One hidden turn or mirror swaps the rows below in pairs. Which row is each named row swapped with?
muzo: [  1 -18 -14  27   8  55   7  -6 -18 -22   7  -8  19   3  21  14   3 -35]
Foris: [  5 -22 -16  26   5  58  -1  -4 -12 -25  13  -7   8   7  25  11   8 -42]
noka: [-20  -4   7 -20  -1  33 -12   1 -26  -6  18   9 -16 -26  26  -1 -14 -37]
bov: [  9   0 -35   4  -6  25 -15   3 -40 -32  32 -24  -7  18  36  29   3 -43]
ruvin: [  5 -24 -13  32   6  11 -22 -11 -27 -31  23 -10 -24  -7  41  10   3 -42]
zesub: [-21  -4   6 -16   8  38 -12   6 -21  -8  21  -4 -13 -22  38  -7 -11 -36]
Nit: [  0   5 -23 -14  -9  25  -7  -7 -40 -38  35 -24 -12  15  40  26   4 -39]
Bizer: [  2 -19 -18  -3   7  11   4  -2  -7   2  11   8 -21  -1 -13  -8  -9  -7]
Pidu: [ -7  -5   0 -19   5  -8  -4 -14  -8 -49  26 -11  14  19   6  29  -6 -42]
sadeg: [  3  12 -25   0   1   2 -41  -8  -8 -27  16   1  -9  20   2  -3 -22 -15]
Koli: [-28  17 -10  20   1  15  -8  17 -32 -23  35  -7   7  -7   0  -7 -14 -35]
lasik: [  0  -9 -20  29   5  54   0 -21 -20 -30  19 -12  12   2  20   7  13 -39]
falu: [-32  -1  -3 -16   4  39  -7   9 -20  -6  15  -1 -17 -23  27  -2  -4 -32]
favu: [-11 -13 -13  36   3  10 -15 -11 -28 -23  23 -20 -26 -18  34  10  -4 -36]
vosu: [  7 -26 -39 -17  30  27  12  -8 -23 -33  26 -20  -1  -6   1  17 -12 -31]
Rus: [-20 -33 -40 -12  23  27  21  -3  -3 -34  16 -11 -10   7   4  12  -9 -39]
Pebiv: [ -5 -14  15   1 -13  25  -2  -3 -37 -54  -6   5  -2  -4  19   3 -21 -48]
Raseb: [-12 -18 -11   2 -25  25  23  -3  -7 -45  22   5 -15 -16  30 -13  -5 -35]
noza: [ 12 -19  -9  -5  20  14   2  14  -7 -15  -4  11  -7 -10   8 -10  11 -10]
Bifod: [  1  10   4   5  24  39 -11  -7  -5 -26  24 -18  -1  12  21   6  16 -61]
bar: [ -9 -16 -12  27  17   8 -17  -6 -35 -32  31 -18 -26 -10  40   7   4 -39]
soz: [-27  -8 -15  -1 -29  20  23  -9  -5 -35  21  -2 -22 -21  15 -11  -6 -34]
nuno: [ -7  -1   2 -26   0   1   4 -14  -8 -53  18 -16  12  15   3  33   3 -32]
guk: [ -4  13 -32  -7   0  24  -5  -1 -35 -43  34 -22 -12  18  42  24   1 -41]
sasof: [-12  -8 -32 -15  33  21  21 -17  -7 -39   6  -7 -14 -21   4   9 -19 -37]
leris: [ 28 -29 -23   4   9  12  -3   0 -28  -9   6   2  -9 -10   3   1   7 -11]
Tet: [ -9  33 -10  -5 -20  15  11  11  -2 -22  13  12 -20  -1  11   2  -6 -49]
Feval: [  5 -23 -20   0  13   8 -12   7 -15  -2 -15   4 -26  -1  11   3  12 -20]
sogo: [  1  10 -35  -9  -9   7 -40 -11  -6 -32  16  -5  -6   8  -4   0 -15 -10]
gep: [-26  -3 -12  27  -1  22 -13   0 -45 -31  29 -16   1  -3  -2 -12 -14 -30]
neb: [  1   0 -10 -24 -26  48 -17  -3 -15  -2  17 -20 -12   5  17  -8  -8 -33]
Mev: [ -9   7 -31  11   0  -1 -31  -6   1 -29  10   3 -12  19   5  -7 -18  -8]
Bido: [  3  27  -7   4 -29  14   2  11  -5 -15  14  13 -22   7  10  13  -5 -43]
Gib: [  3  -6  -3   0 -20  30 -10   1 -38 -50 -11  -8   8   1  30  13 -18 -46]
Pid: [-10 -27 -37  -8  30  29   9 -11 -11 -27   5 -27  -6  -9   9  20 -25 -27]
biti: [-11 -19 -32 -10  40  25  13 -20 -10 -38  11 -27  -1  -4  13  20  -9 -30]
Zemi: [ -9  -8   5 -21  10   5   4 -10 -22 -41  25 -10   8  20   2  42  -5 -33]
galu: [  1 -14 -10  27  -1  59   4 -11 -11 -19  12 -15  11  -2  25   6   6 -38]
bef: [  2  12 -26  -4 -11  -3 -35 -15 -10 -28   6  -2  -4  20   2  -8 -14 -16]
subem: [-13 -15 -11   6 -34  28  23  -8  -2 -37  11   1 -20 -14  14  -9 -10 -35]
silil: [ -8  -8   0 -18  -4 -12  -4 -10  -9 -55  25  -5   5   3  -3  29   3 -39]
Kekeb: [-13 -15   0 -21   0  -3   2  -7  -9 -52  15 -13   7  15  15  34  -1 -28]
mada: [ -6  18 -19   1  -4   0 -28  -5  -9 -36  -1   4 -19  25   5  -6  -9  -4]
biliv: [  0  -1   1 -20   9  -4 -10 -11  -3 -54  19  -6  11   4   3  32   5 -35]
Limus: [  1   5 -35   4  -9   0 -41 -17 -10 -42  13  -1 -11   9   1  -3 -15 -20]
roru: [  2 -27 -22 -13  37  20  12 -21 -20 -42   0 -17 -12   9  23  16  -1 -32]
Meki: [-12 -12  -4 -12   4   3   3  -7 -10 -50  31 -16  -1  29   5  38 -10 -28]
Ruze: [ -2  18 -27  -2  -4  15 -28 -14 -17 -29   2  10  -8  24   2 -11 -15 -11]
muf: [ 19 -21 -11  -9   6  13  -6   7  -7  -4  -1  14 -11  -9   3  -9  -5  -6]
kas: [-26  -4  -5 -16  10  39  -8   9 -25  -3  12   5 -10 -21  32  -5 -20 -25]
Laz: [  1  33  -7  11 -18  22   0   3  -2 -17  21  13 -23   7   9   5  -5 -46]
Nite: [ 20  -1 -19  -8  17  15  -3   0 -15 -12 -16  10 -15 -20  -3  -3   2 -20]

Pid pairs with noza
Tet pairs with bov
Bizer pairs with roru
lasik pairs with noka
biti pairs with muf
Raseb pairs with favu
neb pairs with Bifod

One hidden turn or mirror swaps the rows below in pairs. Which row is each named row swapped with?
Ginak: [  0  18 -16  10   5 -17 -16  21 -12 -30  -7   7  10  30  18  11  -8 -32
  24   2  11  16   8 -10  25]
Dev: [-23  12 -18  -2  -3 -42 -17  34   4 -35  -4  27  17   1 -13   7  17   2
   7 -19  15  14 -15   9  13]
sivol: [  2  -2  20   0  -8  -9 -27  22 -20  -8  -6 -10  29  29  21  17   1   7
  15   3 -11  14 -16 -16  -7]
Tatun: [ 24  -1 -26  17   7 -15 -12  -4 -20 -38   0  14   0  24  11  17  -7 -14
   7 -17 -10   1  -9  11  -6]
niv: [ 20  12  -4  -8 -54 -26  -1  -8   4 -17   1 -15  -5  19 -13  -6  -3   4
   0  -3  -1  20   2   7  -2]
Sezo: [ -7 -24 -11  -8 -20  -6  -8   5 -10 -15  13   2  -9  -5   2  12  -8 -21
   9  26  -3  22 -20 -14  10]
Nir: [-24  30  -4  -3 -25  -3 -19  -7  12 -40  10  -5  -4   7   4 -19  -6   0
  33 -25   1   3  -5  -5  11]
voro: [ 10  16   2 -14   6 -21 -20  -5 -17  14 -14   2   8   4  13  -8   3  -1
  36   5 -20  29 -20  13   9]
pur: [  0   9 -12  -2 -26   5  14  11 -33  -6   1  32   0  16 -19  -7   6  14
  17   8  29   2 -25 -19  17]
ribul: [ -5  10 -16  -1   0 -26 -11  15  20   7   8  31  -5  31   8 -11 -17   3
  25  -4  -7  19   0   3  35]
Dop: [  8   0   1  20 -11  -6  11   9 -25 -38  13  27  16  -5 -20 -19  15  19
  10 -33  18   0  -8  -6  16]
Memu: [ -6  19 -23   1 -13   0  -2   3   4 -51  30  16  15   8 -16  -3 -18  28
  13 -10  16 -10 -12  -7  15]
kimo: [ 41  12 -14  -4  13 -18 -19  -5 -10  -8  14  22   6  10  -2  -8  10  -3
  -6 -14   3 -25   6  -5   7]
zoda: [ -1 -13  -4  -8 -19 -27   7  30  -6  -2   4  33  41  25   1 -14  13  21
  11  -8  18  29 -14  -7  19]
viga: [ -3  15  17  10  -2 -17 -15 -18  -2  -2  -6  14  31 -18  -3 -23   8  -5
  14 -12  -4   8 -29  14 -14]
dalob: [ 19  15 -24 -29   5  -5   5 -11 -23   2   2   4 -12  21  -6 -18  20  -1
  14 -13   3   7 -14  16  -8]
puze: [  4  29  -1  -7 -16 -18   0  -2  -9  -6  19  10  -9  40 -15   2   7 -11
   6 -32 -17  33  -4 -24   2]
Kon: [-14  16  -6 -20 -36  -5   1  21   4 -12   3 -17  12   5 -13  -6 -18  12
  -7 -17 -10  18  23  -2   8]
feger: [ -7  10   3 -34 -13   7 -32  17 -41 -27   1  20  18   9  -3 -10 -15   0
  20 -12  27  13   3 -18  -3]
Bevam: [ -3  21  -9  -4  -4 -31  -9   9 -23 -18  -5   5  33  62  -7 -16   5  19
  -1 -12   6  27 -18  -6   4]
Benu: [  8  -3  14 -21  -1  15 -11  33 -14 -24  10  -5  23  12   1  10  -1  -4
   8  12  13  14 -32   3  17]
degat: [-14  17  17   8  10 -30 -25 -20  -6 -20  -4  17  -9   2 -13 -10 -20  -8
   1   8 -11  -9  -5   7   6]
dod: [ -1 -15  -4  -7  -2  -2  -7   0 -16 -15  -3 -11  42  40  -4  10 -17  15
   2   0  11 -13 -14  -6  12]
bubot: [-13   4  -4   5  -7  -9  -7  10  26 -11  18  19  21   8  34   8   8  27
   0   3   1  25  -8  -2  -1]
Vos: [  3  14  -1 -11  -4 -25  -2  13  -4  -9   7  24  -1 -26  24 -27 -11  22
  20 -19   7  33 -22 -13  -9]
dezu: [ -3  11 -10 -27   1 -16  -7  14 -29 -32   3  31  26  21  -8   0  23 -13
 -16  -8  26  30   1 -20  14]
sote: [ 14  21 -11 -16 -12 -15  -7   7  15 -23   5  -3   5   0 -12  -3  -4  21
  33  13   5  45 -10  10  -7]
Rof: [ 16   8 -28  -4  10 -35 -24 -21 -27 -34  -4  24  34   2   6 -17  14  25
   4 -10   0  14  -5  -1   4]
mufog: [ -4  -4  23 -10 -21 -11 -24  12   4 -32  -7   6  -6   4  -5 -13   9  32
  23   9 -13  22 -27 -13  11]
Muna: [ 11 -14 -24 -18  26 -17 -27  -6 -19 -25   9  18  20  11  20 -36   5   1
  15  -8  -4   5  -3 -15   7]
guv: [  8  -4  14 -16  -6   0  -4 -22   2  18  -4  14   0   1  10 -28 -15   0
 -15 -14  -4   6  -3   7  -9]
fod: [-14  27 -18  -4  -9 -24 -29  17   8  -5   5   4  19  30   6  -4  16   1
  20 -19 -12   4 -16 -12 -29]
vazor: [ -1   3 -19 -13  -9 -49  12  28   2  -8  -6  24  28  -5 -12 -20  -4 -13
  -4   6   5   0  -5 -15  24]
Til: [ -1   7 -23   9   4  -2  -2 -11  -7 -18   2  32  11 -15 -14  -3  -8   9
 -21 -22 -10   8 -21 -27  35]
fofu: [ -7   1 -17 -37 -23 -10  11 -15   1  -9   4  -7   3   9  -4  16  -5  15
 -19 -22  -7  -2 -15   3   9]
nesif: [ -3 -33  -9  -1  -6 -19  -6   3   2  -9 -10   5   7   5   8 -10 -37  16
  16  -8 -10  21  11   7  20]
gidil: [-21  -4  -5  -1 -21  10 -19   1  18 -15  -4  44   6  11  -6 -16  -3  17
 -18 -20  15  13 -22   5   2]
dokam: [ 26  13 -24  -4 -22  -8 -12   3 -19 -13 -15  25  11   7 -24   0  21  -9
  -5  -6  18  38 -10   1  34]
bil: [  1   6  -7   7   4 -37   1  34 -28 -21  -8  41  31   2 -17  -1  -1  14
  17 -11  -9  -1 -11 -11  29]
Lenu: [ -5  43  -2  -8 -22 -15 -20  18  -7 -26  36  21  26  16  15   1  -2  -7
  31   8  -2  10  -5 -15   5]
Fivop: [  1   8  -8  -2  -8 -20  -6   9 -17 -22   0 -12  -6  -1  -2  -5 -35 -29
  23 -39   6  22  -4 -11   0]
suziz: [  7  16 -10  -7 -33   6  16  10   5 -30 -17   7  17  23   4   2   2  18
 -14 -24 -20   4  -4  14  -7]
guz: [  0  -4 -19   1  -7 -31 -11  -2 -18  22  31  26  16  -3   6  -8 -11 -10
  14   5  -2  28   4  -5  24]
Voz: [  0  -2 -17  -9  -1 -13 -17   5   2  -3  -1  -8   4   5  -9  13   8 -11
 -17  12  13  36  20   9  12]
vegeg: [ 11   9   7 -29  -3  -8 -17 -24 -18 -32   5   1  -5   4  -6 -33  17   9
  -2   4   8   8 -33 -19  17]
Mep: [ -8  32 -19   3 -13 -12   1  11  11 -30  14   5  22   5  -2  13  11 -15
 -12 -19 -29   4  -9 -17 -11]
Rek: [  3 -17  -8  -6  19 -34  -9  -3  -4 -17  -6  26  14  52  -3 -24  -5   8
  -8   2   1  23  -3  10   8]
Muva: [ 12   6   9 -10 -11  -7   2   4 -32 -21 -19  19  34  25   3  24  -7  30
  11   9   2  18 -17  10  11]
femaf: [  7   7 -12   4  -3 -26  -7  21 -29 -30  23  18  20  17 -17 -24  21  15
   3 -32  24  19 -18 -23  -8]
rava: [-17  12  -8 -19 -25  23 -23   5 -19 -10 -14  18   4  15  -4 -17 -19  -5
 -26 -23  -5  -1 -17  -1   5]
konoz: [  2  18 -22  31 -18   1  -1  -7   7 -11   3  38  11  -3 -12 -15   1  10
   0 -25   8  31  -1 -27  16]
Fofev: [-34  -6  -1   5  -7 -12 -11   0  -6 -21   2  17  -4   1  34 -21  -4   4
  16 -10  28  22  -5  10  -7]
malar: [ 27  18  -8  -1  -4   3 -28  -1 -26  -1  13  33  -1   7 -22 -25 -15 -11
  -9 -15 -12  -5   4  -8   3]
Pegul: [-30  12 -16 -15 -31 -22  13  16  -8  -3   2   6   4 -18   2  -7   1   6
   2   7  23  24  -6 -21  21]
zuz: [-11  23  -7  -2   5 -24 -13 -27  -7  -4   7   8  10 -17  -3  -8   5   4
 -11 -25  -1 -15  -2   3 -18]
zik: [ 12  17  15 -21 -16  -6 -30 -30 -10 -13 -10  22  -2  16 -28 -19  -3   4
  10 -31 -10  13 -18 -16   9]
fovo: [  1   1  -5   1  -3 -19 -25   7 -25 -38 -14  -3  42   5 -20  -5 -32   3
  28  -4  -1  -3  -1 -13   0]
zile: [-28   7  -4   7  -6  -1   2  25 -26 -17 -10   8  13  10 -21 -19 -36 -12
  10   0  -3   8  14 -12   4]

Muva pairs with fofu
niv pairs with Benu
pur pairs with dalob
vegeg pairs with dokam
Bevam pairs with rava
Lenu pairs with Fivop
konoz pairs with Muna
Rof pairs with Til
vazor pairs with viga
malar pairs with femaf

